One turn sends every row of this set to another row. A few are shown first. Where does it send the rows asked after them?
J_588: [-35  -3  47   8 -12  -1   2  18 -21  16  -3  32  14   1  11   2 -32 -13]
J_662: [-44 -11  51  -8 -16   4  -3  18  -4  10   4  16 -16   4   9   1 -26  -3]
J_661: [-31  17 -10  13   8 -10   6  -5  -8   6 -20 -24  -7  -9  19   7 -25  13]
J_624: [ 11 -10 -11 -12  23  12  -1   2  18 -10   0   1  21 -10 -12   4  -5  -5]
J_888: [-18 -34  16  10   7   7  -7  16  21 -18   9  24   3   0   5  -8 -12 -11]
J_505: [-43   2  53   5   2   9   8  30  -7  14   5  17  -2  12   9  18 -17 -18]
J_762: [  0 -22  -1 -28   1   3  16  11 -36   0   7  17   3  -5   1   5  27   7]
J_944: [ -8  14   1  -5 -17  34   5   8 -36  16 -28  18  -5  -6 -20 -20  19   6]
J_565: [  2 -12   8 -29  15  -4  11  20 -27  12  27   9  -4   4   0  10  23  -4]
J_555: [  1  -2  20 -10   0  34 -12  13  21   2 -10  19  13  -5 -29 -14  -9 -13]
J_734: [-32  27  -2  25  23  -1  17  10 -11   9 -18 -15   5   1  15  22 -15  -4]
J_816: [-25  16  -2  24  10 -14  11  -1 -26   8 -18   2  22 -10  21  12 -33  -1]
J_974: [-26  26  11 -12 -13  35   1   0 -10  28 -22   2 -17 -13 -23 -23   6   4]
J_968: [ -7 -13   6 -31  10  13  23   6 -12   4   5   7  -3  -2  24  18  33   2]
J_915: [-16  -3  -9  33   8  18  -8   5  21 -11 -20   8   3  -6  -3 -18 -17  -4]
J_231: [-16 -18   4 -40  13  -4  18  -1 -12   8  22  -1  -7 -13   7   8  16   8]
J_836: [-19  23  14  -7 -12  47  10   8 -10  22 -35  11 -12   1  -2 -11  25  -1]
J_151: [ -6  34   2   3  -5  29  -1  15 -25  28 -20   3 -11   0 -24 -17  14  -3]
J_315: [-27  -3  51   6 -17   9  -6  17  -9  23  -3  29  -4  10  29  -7 -20 -14]
J_93: [-13  13  -8  23  11 -11   7  -5 -14  14 -15  -7   6  -3  42   4 -16   2]

J_915 moves to J_555
J_974 moves to J_662
Now find these:
J_816 moves to J_944
J_565 moves to J_93
J_968 moves to J_734

